In the rows, 128 means zero.
Named moves, each a turn or a mirror, and the order they were made in; the first pair answered:
Ral:
[120 107 140 171 129 103 129 152 155 143 161 113 100 128 151 127 113  72
 119 170 176 155 118 146 130 121 161  98 159 161  95 138  72 147 145  86
 177 160  90  98 158 163 143] => [116 135 131 138 148  99 143 181 156 126 155  84  96 120 140 159  90 114
 105 164 172 155 112 105 134 139 137 114 170 125  88 134  67 134 150  92
 171 152 110  78 151 160 112]
[122 112 127 110 148 125 134 169 141 119 120 161 126 121 127 122 158 123
 126 160 146 127 143 129 112 191 119 119 109 118 163 133 110 133 129 106
 141  95 106 117 143 142 167] => [119 113 125 110 146 122 133 172 137 119 118 161 127 121 127 124 158 120
 128 156 142 131 141 127 114 189 116 122 106 116 165 134 111 132 130 107
 138  94 103 115 143 137 162]
[123  76 137 191 112 130 135 111 130 146 131 158 153 138 129 124 151  93
 123 171 132 120 136 154 132  99 132  72 119 147 114 145 116 130 119 102
 148 147 108 124 124 137 124] => [112 129 117 135 145 130 157 154 124 120 115 112 141 124 104 173 111 140
 107 165 133 118 140  89 146 131  99  97 132  83 109 144  97 117 134 118
 144 136 135  99 122 140  69]
geb:
[139 103 114 169  86 141 103  83  98 138 126 152 139 119 130 100 124 118
 160 123  93 111 109 144 115 124 130 149 111 172 146 126 179 104 138 119
 119 147 117 140 144 114 148] => [144  94 137 177 132 119 125 105 151 149 126 138 124 132 144 133 135 100
 114 153 147 133 101 165 120 112 158 107 135 163 128 112 112 139 119  83
 172 166 105 116 145 152 159]
[141 169 129  95 146 135 153 146 137  98 144 119 114 117  78 123  89 145
 116  95 174 190 153 154  97 151 143 104 123 120 176 116 115 149 154 143
 155 132 136 122 191 138 118] => [138 175 119  89 126 142 142 133 121  94 142 127 121 106  72 106  87 159
 134  84 151 175 157 149 100 155 133 116 115 123 182 123 137 132 156 161
 137 128 141 128 189 124 110]
[123 140 146  68 156 153  96 140 119 134 129 141 147 119  97 146 139 183
 126 122  95 137 109 112 128 127 103 155 107  78 141 143 159 135 134 151
  94 140 149 151 154 129 122] => [133 131 158  73 186 139 116 159 156 142 127 126 134 128 105 173 149 172
  94 146 131 154 107 123 132 123 119 121 123  74 131 137 114 158 120 128
 132 147 142 137 151 153 131]
guso:
[132 124 137 110  93 130 131 171  92 189 141 146 103 154 155 152 121 145
 148 140 133 134 127  83 112 139 157 135  76 126 102 141  71 164  96 102
 137 117 155 124 101 177  97] => [140 138 136  84  98 127 132 176  94 185 141 148 105 148 138 141 115 155
 148 123 135 149 122  89 104 140 149 137  76 113 114 137  62 158 100 113
 129 101 159 119 109 177  98]
[144 100 161 133 147 140 139 138 143 161 115 141 133 165 147 131 161 121
 114 142 140 126 138 141 127 121 147  95 117 106 109 123 102 154  87 100
 132 121 123 154 114 145 152] => [124 132 132 115 149 144 139 158 119 137 102 114 132 148 131 161 130 157
 120 141 116 100 149  78 137 147 113 129 125  76 103 134 121 133 100 115
 117 119 140 136 107 134 103]
[147 143 138 121 150 137 152 132 140 141 140 120 124 130 136 127 124 138
 150 110 142 117 150 145 120 118 131 110 119 136 130 126  76 136 121 119
 156 126 137 119 105 147 134] => [135 147 128 128 149 141 157 138 133 142 136 114 119 133 139 147 114 139
 155 122 128  96 155 125 129 123 123 116 123 131 120 130  83 132 125 113
 156 132 138 121  92 145 120]

Between the rows of a pair lie 2 to 3 moves.
[106 162  93 123 157 132 166 174 108 142 159  73 133 126 150 155 112 140
 106 159 125 118 152  71 139 143 103  86 150  87 126 144  83 145 128 101
 123 138 127  79 136 131 110] => [147 145 113  92 118 138 141 126 108 155 181 122 146 127 132  53 136 128
 142  92 128 173 137 160  93 120 119  79 122 115 183 138 107 147 122 147
  82  96 115 107 162 115 163]
geb guso geb
[110 102 103 148 127 111 119 133 105 103 109 126 121 135 163 119  96 102
 131 144 109 121 139 140 122 117 153 125 135 146 116 125 148 119 132 103
 129 143  98  88 117 138 129] => [115 102  99 139 119 112 119 129 105  99 116 131 125 128 160 106  90 110
 143 122 106 135 133 145 113 115 145 139 139 142 126 122 155 115 132 115
 120 132 101  90 122 133 124]
guso Ral guso
[103 148  94 141  81 100 112 115  92 114 131 171 143 131 134 108 149 138
 171 168  96 118 126 122 156 120 103 115  91 120 162 146 163 142 131 131
 135 122 121 123 127 146 134] => [111 144  99 138  79  98 115 108  94 117 133 180 143 135 133  98 154 136
 171 161 101 130 122 145 148 112 114 108  88 127 167 142 155 147 128 132
 137 121 111 125 134 147 149]
guso guso
[107 110 113 136 127 122 148  91 113 181 106 134 139 113 139 107 156 129
 123 135  68 146 125 147 112 111 112 158 135 132 177 153 154 148 126 135
 105 102 134 156 142  87 164] => [ 99 126 103 128 135 132 157 108 100 173 102 114 137 105 132 133 140 152
 123 143  59 132 126 111 126 124  99 164 139 117 162 153 159 142 132 138
 107 104 145 145 132  86 139]
guso Ral
[ 91 187  65  96 140 105 148 181  99  88 157 105 113  86  75  98  52 146
  99  74 175 127  77 113 145 174 122 189 142 193 171 164 136 126 107 178
 153 123 134 107 117 120  92] => [ 67 137  67 201 125 112 134 159  94 123 147 114 117 108 132 117  89  92
 105 134 153  66  79 118 167 151 143 168 138 247 133 175 148 143  88 123
 180 177 112 125  82 123 116]
guso guso Ral
[158 118 142 149  99 100 137  93  89 134 112 169 146 122 144 113 125 121
 162  98 135 134 143 189 108 133 153 152 132 166 172 135 148 112 103 124
 102 119  91 163 145 119 167] => [160 135 149 129 152  81 173 141 134 127 108 134 125 125 133 168 113 129
 111 114 187 163 135 171 118 143 167 125 163 129 155 119  81 131  95 104
 142 126 101 125 153 158 153]
guso guso geb
[119 111 139 143 151 131 139 110 144 152 140 140 146 167 152 141 163 127
 131 140 129 119 128 136 137 113 138 116 107 127 121 133 117 140 108 109
 138 115 141 147 105 128 135] => [128 137 123  94 152 131 142 117 130 136 138 128 149 157 124 136 145 159
 141 109 121 128 127 120 131 126 114 138 108  97 141 134 126 127 117 139
 115  93 160 143 116 114 118]
Ral guso geb
[112 135 113 157 124 128 123 111 115 136 125 130 134 158 141 140 135 118
 132 136  89  89 127  85 163 157  92 136 131 110 111 154 158 109 132 117
 101 128 134 135 105  83 109] => [139 113 142 160 111 128 119  91 141 154 138 165 137 169 149  85 159  86
 137 116 116 124 111 157 138 133 123 110 119 137 140 143 142 123 118 125
 104 121 116 149 118  96 157]
Ral guso guso
[184 116 161 143 190 118 149 111 153 187 125 144 125 153 137 105 135  93
 104 104 201 132 137 133 128  98 149 106 129 176  85 121 123 141  98 104
 170 121 133  53 156 138 138] => [169 118 132 156 140 145 116  72  90 181 117 164 149 145 142  65 131 101
 161  80 132  87 148 114 132 104 121 158 101 194  97 139 204 109 111 132
 119 114 140  76 150  93 128]
geb guso
[116 140 105  75 150 129 137 153 128 113 154 128 139 135 122 106 143 161
 156 136 134 154 131 135  88 163 105 130 143 122 151 126 144  84 101 141
 107  89 157 137 161 114 113] => [110  98 110 144 130 135 121 121 126 142 155 156 154 150 156  92 172 118
 167 160 119 122 129 163  96 143 129 118 134 165 136 136 158  97  93 115
 113 112 139 162 138 113 144]
guso geb
[142 142 140 133 158 134 118 124 110 135 130 131 133 160 119 136 125 156
 135 116 133 106 128 102 104 127 129 136 115 107 122 108 128 115 116 144
 123 132 145 161 118 138 107] => [146 137 152 131 161 130 127 124 128 139 132 133 126 169 121 133 131 145
 127 124 149 122 127 113 102 123 137 123 118 107 123 102 109 122 112 143
 133 134 143 163 125 144 118]
geb guso
[124 124 121 115 117 126 114 114 164 118 124 147 113  71 166 138 167 147
 153  73 124 131  98 112 135 109  75 152  80 120 143 128  84 142 111 157
  79 118 151 162  96 104 129] => [132 115 131 117 129 120 122 120 182 134 122 148 114  86 170 138 179 139
 143  80 141 138  93 124 134 101  85 134  86 115 141 127  66 154 100 147
  87 120 148 160  92 112 140]
guso Ral guso
[123 143 178 112 207  86 141 108 136 146 118 146 109 145 147 111 120 136
 130  97 148 183 116 113 131 159  87  99 179  87 226 112 109 133 121 137
 124 146 134 108  74 132 126] => [125 134 180 130 205  80 138 104 144 153 119 153 111 150 155 109 129 122
 132 103 148 181 116 120 136 151 102  89 176 101 221 110 103 137 118 128
 133 148 128 116  71 139 139]
guso guso guso
[134 135 130 111 112 133 109 108 110 138 117 155 147 152 129  96 145 136
 154 120 102 113 126 139 127 114 124 135 104 116 130 130 153 120 117 145
  89 104 137 157 112 118 129] => [124 129 126 129 115 133 113 113 107 142 116 140 147 155 140 129 144 134
 150 140  90  89 132 116 145 116 117 140 108 114 107 135 152 123 116 133
 103 119 142 154  97 124 115]
Ral guso guso
[128  96 127 125  89 145 117  92 156 154 148 136 112  79 130  93 134 109
 147 110 132 144 118 162  60 134  90 127 152 126 189 108 224 131 103 149
 112  98 125 101 172  83 133] => [ 85  96 110 180 109 145 118 124 144 156 127  95 105  80 164 172 126 110
 131 169 111  87 136  88  94 148  78 137 168 122 138 125 223 132 109 109
 139 148 130  88 142  96  95]
geb guso geb
[195 118 156 120 104 130 139  60 158 154 126 148 126 117 148  45 159 120
 171  72 153 145 109 174 132 102 173  78  88 137 184 108 142 144 116 142
 118 120 118 153 160 126 152] => [166 168 136  91 179 121 188 135 177 139  99  74 110 129 150 166 140 168
 116 118 167 118 120  72 170 140 146  75 120  56 129 109  81 144 114 111
 151 128 155 116 135 149  83]
Ral guso Ral
[116 118 137 196 164 116 133 143  82 128 133 117 111 140 132 163  73 109
 141 122 125 141 141 111 155 143 106 132 123 117  94 136 106 117 120 125
 154 181 126  88 133 113  75] => [130  92 160 204 163 115 133 129 101 147 142 139 108 150 142 138  99  83
 140 116 145 166 132 164 145 120 131 104 118 137 108 129  91 137 109 120
 165 178 115  94 141 124 107]
guso guso
[ 98 142 113  78 134 105 141 110 118 112 129 138 148 160 121 162 113 163
 136 133  97 104 161 134 127 155 122 161 122  89 122 127 143  93 142 123
 113 126 138 135 117 124 111] => [109 144 120  74 125 107 139  98 120 114 133 149 151 167 115 139 115 160
 139 117  96 120 155 159 120 149 130 158 114 100 136 123 148  91 143 138
 108 112 132 142 128 118 128]
geb guso geb
[109 111 109 165 106 128 107 120 108 121 130 110 119 112 128 137 116 130
 141 157 113  88 134 105 134 135 122 148 137 165 121 151 146 125 132 125
 127 152 117 116 114 119 109] => [142 108 131 142  98 117 105 109 132 122 145 128 113 108 113  92 125 113
 136 125 146 143 123 166 110 117 148 126 140 176 154 138 125 137 129 137
 122 133 105 119 141 130 141]
geb guso Ral
